(in the rows, 128 means zero)
One turn moves each row of this set onto another row. After a few examples, where does it send each row asked below?
Dapav: [129 107  90 139 131 133 143 133 128 129 118 133 185 144  85 107  90 146
 114 117 112 129 153 125 114]
gafot: [129 101 105 131 120 135 154 127 108 133 102 135 197 147  85 127  96 137
 118 118 100 140 155 125 121]
tuvu: [123 105  75 116 136 146 116 144 149 160 110 137 147 157  86 116 132 124
 121  92  87 142 128 110 133]
dut: [111 139  94 135 140 116 131 125 148 148 129 139 131 128 104 108 113 126
 134 138  89 142 144 120 128]
votib: [126 114  92 120 114 138 105 133 105 134 108 139 138 151  99 124 136 123
 151  97  73 168 121 106 138]
Pivu: [132 102 111 131 126 141 123 112 123 131 128 143 160 123  61 100  88 135
 131 125  99 115 136 140 120]
giki: [130 125  88 150 129 129 133 129 141 137 119 141 160 128  89  96  93 149
 113 120 100 127 158 113 106]
denet: [128 111 117 126 130 156 143 118 125 114 100 156 185 113  79 147 101 143
 116 121 107 149 118 115 140]
Tepeg: [134 112 113 124 131 151 147 113 130 122  89 147 190 134  69 120 102 137
 110 133  87 128 130 109 141]
kemuz: [122 121 114 117 116 161 150 141 101 137  84 138 162 116  92 149 123 133
 142 131  94 160 145 115 144]
Kef: [111 142 108 128 125 151 140 143 119 127  95 138 139 103 102 142 121 137
 146 129  96 175 134 105 137]
vur: [137 106  93 109 114 143 106 153 101 136 114 131 157 149  99 132 112 133
 128  81  99 154 120 115 147]
Kur: [127 101 103 117 122 170 149 136 104 136  99 128 185 128  79 141 123 143
 132 124 110 148 144 132 143]
lebeg: [134 115  89 111 107 138 112 137  90 148 104 132 135 154  96 139 133 124
 142 110  88 149 130 108 149]
zevon: [132 114  80 122 120 141 100 127 122 133 109 149 135 135 105 118 139 112
 148  86  80 156 132 105 136]
defez: [120 124  82 143 128 133 146 139 135 136 115 147 132 113  91 112 109 131
 158 137  88 168 156 113 110]
Gulu: [104 126 120 124 138 127 138 137 138 128 110 157 135 109  84 121  88 110
 156 130  86 152 129 120 128]
beka: [132 101 107 130 123 162 133 115 114 145 115 130 186 134  77 127 118 154
 108 118 108 129 143 137 129]
gumev: [131 108 100 111 108 132 108 143  93 142 111 141 147 156 105 136 122 121
 144  96  88 154 127 115 148]
mamuf: [120 105 113 120 131 144 150 131 122 127 113 165 164 113  85 160 102 131
 140 135 112 159 123 129 146]
Kefu: [138 110  95 116 113 149 108 141 115 160 114 129 148 146  86 140 116 142
 105  85  96 147 120 112 138]
lati: [116 126 110 130 139 124 132 122 147 128 123 143 134 110  72 103  82 115
 143 126  78 148 127 122 121]
Gib: [122 114 107 121 128 137 155 132 126 138 113 156 142 117  76 142 103 125
 154 153  85 168 125 120 144]
zur: [127 108  87 128 121 143  95 133 134 152 116 162 131 141 103 114 137 125
 138  90  85 141 136 111 127]
Boki: [131 106  94 125 140 140 144 123 136 127 109 146 176 146  70 101 102 136
 126 149  98 115 137 120 140]
pife: [132 130  78 143 128 126 140 131 144 138 113 143 141 113  90  97  98 129
 134 127  87 142 165 106 110]
sud: [139 109  85 108 122 143 116 139 135 164 104 133 152 146  85 129 118 120
 103  83  85 137 134 108 141]
Gur: [140 109 102 116 111 148 104 152 116 151 107 134 156 150  90 122 110 140
 110  79  86 143 125 107 138]
Vipo: [130 116  90 138 139 134 127 123 140 127 130 155 150 127  80 102 101 147
 131 149 112 115 133 122 132]
Vuz: [127 124  83 123 117 145 106 129 107 133 100 133 132 147  96 126 145 129
 144 105  82 158 121  96 138]
pidok: [141 133  90 137 129 133 126 112 140 123 124 155 132  97  82 111  98 138
 130 141  98 134 133 110 133]
Zevu: [138 114  91 130 130 142 131 100 134 145 121 126 176 128  80 107 111 135
 100 114  96 120 151 131 128]
Vifi: [131 117 103 130 133 129 124 109 139 128 130 141 146 108  68  98  81 119
 131 119  91 127 134 132 121]
fotem: [140 103  86 110 119 146 111 153 132 159 105 139 153 150  88 111 115 122
 117  83  82 133 139 109 139]
zep: [116 113  84 127 131 140 103 135 140 157 111 157 134 153 102 123 142 125
 130  98  94 134 132 106 128]
mab: [137 131  93 127 128 136 144 120 136 128 113 145 131  99  73 119 100 124
 143 146  76 161 128 106 140]
vobop: [118 118  99 141 117 135 147 133 115 135 112 158 139 108 100 142 112 130
 160 131  97 174 154 118 114]
fub: [103 119 122 121 135 144 139 145 127 112  99 159 150 105  86 133  94 118
 160 123 103 154 126 120 132]
riken: [110 145  92 128 138 128 133 137 136 131 117 142 129 105 113 130 116 123
 147 130 104 159 141 113 137]
pezev: [126 103 122 120 121 163 138 128 105 114  86 147 177 118  64 119  98 128
 143 124  97 129 138 123 132]
tar: [139 107  82 107 115 145 113 145  97 146 117 124 146 147  91 143 121 133
 130  94 107 151 121 118 150]
fom: [128  99  78 120 128 149 104 152 142 155 116 147 143 151  89 104 129 128
 133  89  86 140 133 114 130]
kolem: [125 108 112 134 115 146 154 124 101 124  96 135 188 131  84 142 103 141
 129 116  92 170 143 117 119]
vos: [126 123  73 122 128 142 100 127 125 133 104 148 133 138 107 125 146 117
 141  94  96 142 132  99 137]
Zipun: [124 127  84 134 142 128 133 110 151 145 130 122 155 135  84  94 110 130
 117 127  84 135 143 124 125]
Meref: [125 113 101 134 116 145 151 125 104 120 103 146 167 106  96 152 109 130
 147 114 101 179 148 118 121]
zuru: [112 114 130 125 124 160 135 137 112 109  86 156 166 110  77 132  99 132
 149 123 100 146 126 116 129]
kuvad: [131  95 111 124 125 157 133 122 111 120 108 139 176 129  55 104  95 137
 141 127  99 121 134 136 126]

riken moves to dut
Vuz moves to vos
Now find these:
zur moves to fom
Boki moves to Tepeg
kuvad moves to pezev
vobop moves to defez

